(in the rows, 128 means zero)
These are runs of 6 systems, one row a step. Runs of the same system follow the same rule from any start.
R, trace 1:
[[110  92 129 158 183 180 128 153 122 130 101 167 117 136  76 155 104  87
  136 113]
 [122  82 159 136 163 162 128 113 118  69 137 146 118  88 103 166  83  97
   85 142]
 [161 112 102 137 153 182 118 117 116  99 173 110  64 117 119 112  86  90
  105 166]
 [130  80 109 119 111 156 165  82 139 143 160  93  89 110 118 123 132  47
  127 136]
 [133  93 131  97 150 150 166  89 169 126  80  86  87 102 167 107 137 102
  113 149]
 [149  83  85 153 138  78 150 112 172 105 121 105 113 105 190  93 135 117
  110 145]
 [120 143  52  98 146  95 173 122 145 153 137 150 127 121 194 123 141 109
  118 144]
 [129 101 115 122 173  91 176 134 166 177 114 149 159 158 166 142 111 123
  179 136]
 [150  96 152 101 165 108 164 132 119 105 134 179 197 153 178 143 123 150
  122 138]
 [161  97  99 122 140 141 146 157  76 116 165 167 138 165 154 141 106 192
  161 153]]
G, trace 2:
[[149 195  92 113 134 123  96 127 136 125 126 131 122 138 159  60 152 104
   73 125]
 [142  68  65 127 111  84 145  92 113 133 142 158 135 132 169 127 144 139
  164 105]
 [102 154 181 100 142  74 114  93 152 116 114 137 158  83 150 171  84 156
  117 134]
 [140 170 117 136 118 137 104 154 126 172 179 159 147 153 125  61  77 145
  105 135]
 [121 123  88  75  90 139 161  87  79 141 180 150 125 126 130 159 157  90
  129 118]
 [ 89  97 161  95 110 141 146 117 125 159  86 132 126  97 123 153  97 207
  151 125]
 [114 140 183 158  88 145 128 160 138 126 172 107 156 117  88  93 111 117
   69 134]
 [105 155  55 108 100 165 144 147 100 144 112 134  88 126 126 106 187 116
   99 113]
 [ 91  55 129 163 100  92 159 120 147 137  96 124 136 102 115 162 149 138
  163  97]
 [ 92 180 177 148 158 114 114 169 168 116  88 132 160 108 115 130 121 122
   76 128]]
T, trace 3:
[[140  91  86 183 132 156 128 169 144 126 105 104  72 126 130  67 114 165
  121 143]
 [113 124 123 129 122 100 140  88 168  97 125  89 105  73 146 135 148  58
   85 136]
 [115 132 100 127 160 105 126 134 178 171  60 136 114 120 172  81 103 169
  134 129]
 [143 102  80 150 124  69 133  99 134  98 158 148 153 129 164 119 165  71
  110 111]
 [ 95 131  81  69 150 126 169 118 121 169  96 165 116 111 171 162 116 160
  151 133]
 [139  81 103 179 121  70 109 111 127 126 179 158 149 133 119 148  90 121
  173 109]
 [138 116 153  44 130 149 168  77 115 156 161 136 141 131 155 150  96 131
  138 157]
 [152  52 116 167  94 147 125 136 104 138 144 118 111 154 102 112 117 174
  185 119]
 [118 114 187  89  78 121 148  77 127 106 155  78 127  86 127 161 134 126
  114 145]
 [131 131 141 143  84 130 121 150 153 180 109  93 120 145 128  66 114 203
  157 128]]
L, trace 4 (10 x 20):
[[ 94  78 159 115 128 147 135 121  87  90 105 170 147  99  99 192 128 150
  120 105]
 [107 145 158 147 120 136 151 183 152 132 160 121 139  99 125 110  67 173
   78 172]
 [149 164 129 140 129 166 143 155 132 149 166  89 112 172  99 117 157  53
  135 147]
 [125  72 163 132 147 164 115 108 123 109  56 122 111 130  95 146 158 112
  152  94]
 [103  95 151 132 137 113 155 126 160  91 115 135 151  69 159 115 101 142
   53 141]
 [136 217 102 142 146 124 115 177 145 122 140 110 119 141 140  97 147 101
   85 155]
 [131 124 107 171 146 119  83 104 139 129 100 117  91 135  82 152 144  67
  179  92]
 [123  83 160 111 183 102 134  90 150 105  89 158 148  99 160 161  81 142
  131 132]
 [165 152 103 146 149 117 120 166 116  84 175 145 143 138 169  89 106 151
   81 165]
 [137 170  74 133 122 150  98 131  88 113 155 112  68 134  94 168 144  96
  158 133]]
K, trace 5:
[[129 118 123 167 136 143 145 181 138  87 119  78  77 104 128 146 113 178
  124 176]
 [120 156 147 177 141  49 116 154 193 118  97 103 159 115 154 114 137 129
  119 130]
 [129 131  88 145 155 147 149 135 170 159  97 109 101 147 133  89 164  51
  120 124]
 [103  45 107 152 141 144 166 138 121 104  78 139 108 106 117 166 157 128
  141 109]
 [124 148 140 104 182 107 150 160 129 117  74 162 167 152 166 171 149 163
  151 133]
 [171 124  98 150 158 109 108 127 113 130 150 166 161 193 132 111 152  81
  157 102]
 [145  83 130 100 125 144 163  86 105 134 159 111 110 140 117 189 137  82
  186 138]
 [154 115 154 120 103 132 132 146  96 125 125 104 131 162 132 148 137 215
  191 145]
 [168 153 144 110  95  75 129 109 130 107 172 107 175 151 178  97 164 131
  112 138]
 [141 152  53 120  88 128 132 108 119 140 168  85  62 119 139 113 153 101
  139 141]]
G, trace 6, 10 rows:
[[137  92 142 141 131 167 175 172 118 110 169 100 103 123 120 159  88 160
  135 188]
 [130 165 137 121 110 163 146 141 150 144 136  43  71 126 111 131 138 103
  137 171]
 [148  92 136 127 117 155 163 132 157 161  88  75 112 166 138  87 183 110
  160 126]
 [145  98 160 134 139 107 169 145 148  68  92  95 154 128 170 127 190 133
  100 143]
 [149 159  98 171 140  78 113 177 150  90 115 102 115 125 173 109 141 175
  126 154]
 [153 174  98 152 126  49 108 113 156 140 153 104 134 152 152 133 152  89
  172 125]
 [150 151 140  82 165  93 121 101 132 155 101 161 174 172 165 137 139 135
  172 112]
 [166 120 162 111 138 112 126 134  89  99 179 168 188 162 148 142 102 170
  134 142]
 [146 190 125  92 102 138  95 126  75 113 184 117 105 130 124 156 104 169
  141 157]
 [138 128 147 107  66 147 101  86 102 175 149  98 109 147  94 121 125 150
  188 110]]
T, trace 7:
[[161  94 103 122 161 112 117  88 165 166  88 133 118 154 172  69 115 125
  163 118]
 [147  74  89 107 122  96 144  78 101  77 120 144 128 115 177 142 171 128
  128 113]
 [ 99 135  75 107 103  91 138 117 119 152 138 139 102  86 158 158  93 193
  152 138]
 [139 120 115 137  95  81 109  75 143 175 194 126 137 131 121 119  84  97
  172 116]
 [146  88 155  58 119 155 139  61 109 165 112 140 142 156 140 115 127 136
  163 110]
 [136  66 134 137  70 123 121 120  77  97 137 134 136 122 123 131 147 200
  147 104]
 [ 96 160 148  97  48 114 142 114 117 149 174  95 126  88 117 143 112 159
  113 140]
 [118 142 152 142  79 130 109 123 151 206 129 108 139 154  89  78 123 127
  159  99]
 [128 116 191 102 101 135 125  98 111 114  95 129 179 147 115 118 190 109
  110  82]
 [ 97 152 134 121  94 131 136 183  93 119 103 151 158 130 126 132 166 209
  107 113]]
L, trace 8 (10 x 20):
[[139 138 125 146 100  69  81 126 120  87 106 123 133 108 155 115 137 213
  130 116]
 [128 180 112 115  92  65 126 101 133 138 195  99 129 110 146 163 116 115
  146 150]
 [167 157 161 110 127 115  81 105 116 152 121 113 135 182 124 131 121 166
  208 123]
 [153  67 157 113  83 113 126  68  92 105 181 139 161 126 127 141 120 137
  139 113]
 [121 180 168  66  98 151 120 134  85 123 143 130 142 122 131 136 115 196
  103 147]
 [131 138 141 145  55 144 104 114 124 167 183  89 115 135  80  85 111 119
  133 119]
 [115 134 181  57 119 167 141  75 127 170 106 124 143 138 111 140 141  92
  140 112]
 [124  93 169 131 100 142 111 118 128 129 109 157 171 127 119  56 125 158
   77  90]
 [ 83 183 120 103 104 135 139 131 116 140 156 159 152 101 111 128 142  81
   55 115]
 [ 98 166 139 156 140 147  84 150 146 183  91 150 130 144  75 104 106 118
  140  92]]
C, trace 9:
[[ 83 137 146 136 113 107 131 108 193 172 109  90  98  70 119 127  75 123
  126 138]
 [125 103 128 107 145 126 140  81 179 180 113 141 141 128 154  65 106  77
  109 115]
 [110  73  86  81 108 113 185  86 119 138 119 150 130  97 183 136 143 143
  124 125]
 [105  90 109 136 131  95 133 110 140 166 132 153 122 106 128 163  60 173
  187 125]
 [126 152 154 108 148  80 143 100 164 170 170 135 170 136 141 158  91  81
  153 143]
 [144 122 110  66 128 153 173 103 107 183 140 135 135 178 143 141 157  99
  178 128]
 [133  78 151 125  74 111 153 127  96 140 149 125 163 153 118 156 146 184
  189 113]
 [131 181 163 126 116  98 131 165 146 165 146 106 154 150 137 131  97 187
  164 157]
 [161 177 103 135 110  97 116 135 141 168 155 101 144 182 141  83 170  99
  156 124]
 [120 150 123 106  90 109 124 127 102 132  74 116 139 147 134 137 217 154
  152  88]]
R, trace 10 (10 x 20):
[[139 175  95  92 141 175  95 115  96 159 167 169 110 143 123  93  79 125
  108 133]
 [117  62 149 148 103 160 136 105 136 183 133 137 134 143  77 110 104 102
  160  93]
 [109 105 176  82 127 173 137 103 126 107  94 134 129  86 138 101 107 157
   58 131]
 [141 105  86 184 104 129 113 146 145 126 159 106  85 109 128  64  81 163
  111 145]
 [ 82 152 107  95  82 129 176 116 145 184 169 128 137 101 130 114 130  83
   86 129]
 [115 117 152 138 159 154 162 163 189 177  67 106 125 143 135  87 117 133
  135 141]
 [113  88 143 169 118  92 165 160 147  85 138 145 181 103 149 116 140 133
   63 128]
 [113 170  64 129 153 147 161 200 113 136 149 146 102 127 147 137 112 156
  111 170]
 [115 111 158 156 126 108 174 148 157 162 176 111 157 143 100 175 109  84
  168 145]
 [150 135 187  92 166 180 164 157 115  92 111 118 154 157 142 135 156 119
   93 160]]
K, trace 11:
[[120  99 118 165 136 131 170 150 145  73 124  94 113 108 127 147 177  60
   86 142]
 [106 153 107 163 163 119 134 179 140 107  69 105  93 122 119 184 161 138
  163 134]
 [133 127 155 157 153  96 116 139 156 125  67 133 175 163 123 127 184  98
  150  88]
 [156 109 112 103 169 171 153 116 108 105 104 128 119 167 136 140 191  64
  136 127]
 [149  89 114 140 140 116 119 123  82  73 111 133 113 140 123 198 158 154
  184 120]
 [164 165 163  95 145  83 105 100 128 125 112 114 159 170 157 158 151 142
  188 126]
 [193 112 110 116 105 135 107  82 104 128 150 101 115 177 140  84 167 106
  161 120]
 [143  93 119  89  87 118 145  69 104  99 139  86  92  98 156 160 149 152
  151 141]
 [141 170 111  99 102  92  98 115 120 136 103 110 113 125 169 109 133 214
  156 128]
 [135 137 101 100  92  86 104  64 141 148 133 137 142 119 165  66 147 114
  103  94]]
C, trace 12, 10 rows:
[[119 202 148 138 160 149  95 167 151 106  91  98  96 111 117 119 115 138
   87 152]
 [158 115 100 166 145 147  94 123 130  88 124 130 110 139 119  68 157  70
   83 108]
 [ 95 115 121 114 129 152 131 123 109  66  78 125  92  68 130 158 156 144
   76 126]
 [131  93 125 178 176 151  84 137 138 103 122 160 104 105 108 108  52 140
  104 130]
 [122 139 127 119 151 128 143 105 145  87 162 117 115  86 140 147 112  55
   63 160]
 [119  82 101 111 146 205 135  99 113 144 110 133  67 116  96 131 109  92
  135 124]
 [118  53 186 135 103 134 153  97 134 104 155 123 147  87 112 138  92 125
   97 130]
 [118 135 127  95 142 170 163 130 154 170 148 109  92 106 144 109  58 140
  109 181]
 [131  81 102 145  82 112 145  81 155 166 177  98 108 114 124  91 120  71
  132 121]
 [ 80 115 157  73  97 131 162  86 152 178  82 110 121  89 134 135 125 145
  132 117]]

Which system made each run below?
trace 13, 2 rows:
[[150 110 104 178 197 158 100 159 117 114 122 172 117 162  96 131  97 101
  150 120]
 [145 117 146 106 187 167 134 114 111  63 141 140 114 105 135 168  99  95
   87 162]]

T
trace 14 (2 x 20):
[[156 155 150  89 106 148 114 101 109  72 123  74  98 116 147 117 174 128
   93 148]
 [156  95 106 155  91 109  98 115 136 126 101  94  97 131 148  69 143 188
  155 115]]

G
trace 15:
[[132 149  95 163 148 104 124 175 141 133  64 117 123 163 135 131 189 143
  174 110]
 [149 124 154 173 155  70 118 148 139  93 121 133 180 163 127 169 166 101
  163 116]]

G
trace 16:
[[165 120 165 123 116 154 139 142 108  80 130 111 163 166 136  88 198 113
   85 125]
 [137 130  97 141 109 155 125 176  98  90 105 101  79 118 139 117 147 209
  119 150]]

C
trace 17:
[[ 92 137  83 108 120 177 182 162 139 160 127 126  94 105 139  93 132 116
   71 151]
 [ 98  86 137 175 135 111 186 160 198 161 124  95 126 106 126 125 103 111
  132 151]]

R
trace 18 (2 x 20):
[[138 178 107 182 184 115  98 181 138 102 121 144 130 156 114 139 140  83
  126 128]
 [126 102 156 162 152 127 128 114 155 128 112 107 126 139  82 168 147  43
  164 108]]

K
trace 19, 2 rows:
[[125  79 172 165  95 117 142 127 126 148 181 140 181 152  82 136 121  92
  147 106]
 [115 139 199  92 146 167 153 159  95 115 120 153 180 146 107 169 139 142
  109 133]]

L
trace 20:
[[115 117  97 101 156 116 183 122 139  85 122 117 104  81 177 176 133 113
   99 168]
 [129 116  75 174 156  91 131 149 175 160 129 118  94 117 148 119  72 146
  170 154]]

T
trace 21, 2 rows:
[[130  73 111 113 175 145 164  97 147 102 100 109  77  91 160 164 104 110
  136 161]
 [152  81 108 165 144  92 129 114 167 109 129 104  95  99 168 111  75 162
  141 159]]

T
trace 22:
[[153 120 147 156 126 168  78 139 120 122  92 129 125 157 106  46 136 146
  107  99]
 [ 70 103  95 145  66 127 120 128 102 125 126 156 117  73  96 129 138 146
   91  86]]

R
trace 23 (2 x 20):
[[112 135  63 134 137 140 136 126 128 112  98 107  69 114 126 146 187  67
  121 118]
 [105 108 111 147 164  95 120 120 180 139  41 123 101  96 152 130 112 156
  154 117]]

L
trace 24, 2 rows:
[[174 113 147 147 133 124 154 151 125  93 206 122 165 155 150 104 110 120
   99 169]
 [137 140  97 167 118 106 150 150 150 126 193  74  89 115 131 154 104 106
  146 177]]

K
trace 25, 2 rows:
[[ 86 206 109 102 118 141 126 139 153 166 119  93  77  92 123 134 102 140
  115 157]
 [147 135 131 181 145 104  68 111 166 143 116 127 136 155 104  82 123  76
  143  91]]

T
trace 26, 2 rows:
[[167 120 170 136 102 155 122 161  81 121 167 130 166 193 101 115 143 163
  154 127]
 [155 148 151 112  98 109 147 115 108  85 205  90 147 134 140 153 154  95
  108 161]]

K
trace 27 (2 x 20):
[[118 127 169  74 121 177 161 114 118 127  84 108 138 138 123 130 197  91
  102 115]
 [102 129 131 180 117 108 107 190 124 102  77 135 140 120 110 134 148 199
  125 106]]

T
trace 28:
[[111 165  95 128  83 120 181 183 125 126 161  99 126 118 153 119 172 145
   90 160]
 [ 94 140  94 138  77  81 164 153 150 179 117  93 123 126 139 145 173 151
  176 121]]

G
trace 29 (2 x 20):
[[173 168 107 121 100  80  91 103 133 127 158  85 105 138 171  96 117 169
  159 151]
 [129 157 111  95  79  92 130  98 125 180 136 129 162 163 143 106 181 113
  157  91]]

R
trace 30 (2 x 20):
[[109 101 123 108 139 176 175 144 148 185 130 157 136 131 143  70  87 136
   90 142]
 [109  57 142 154 112 138 187 157 156 153 147 139 155 113 135  92  88 150
  100 145]]

R
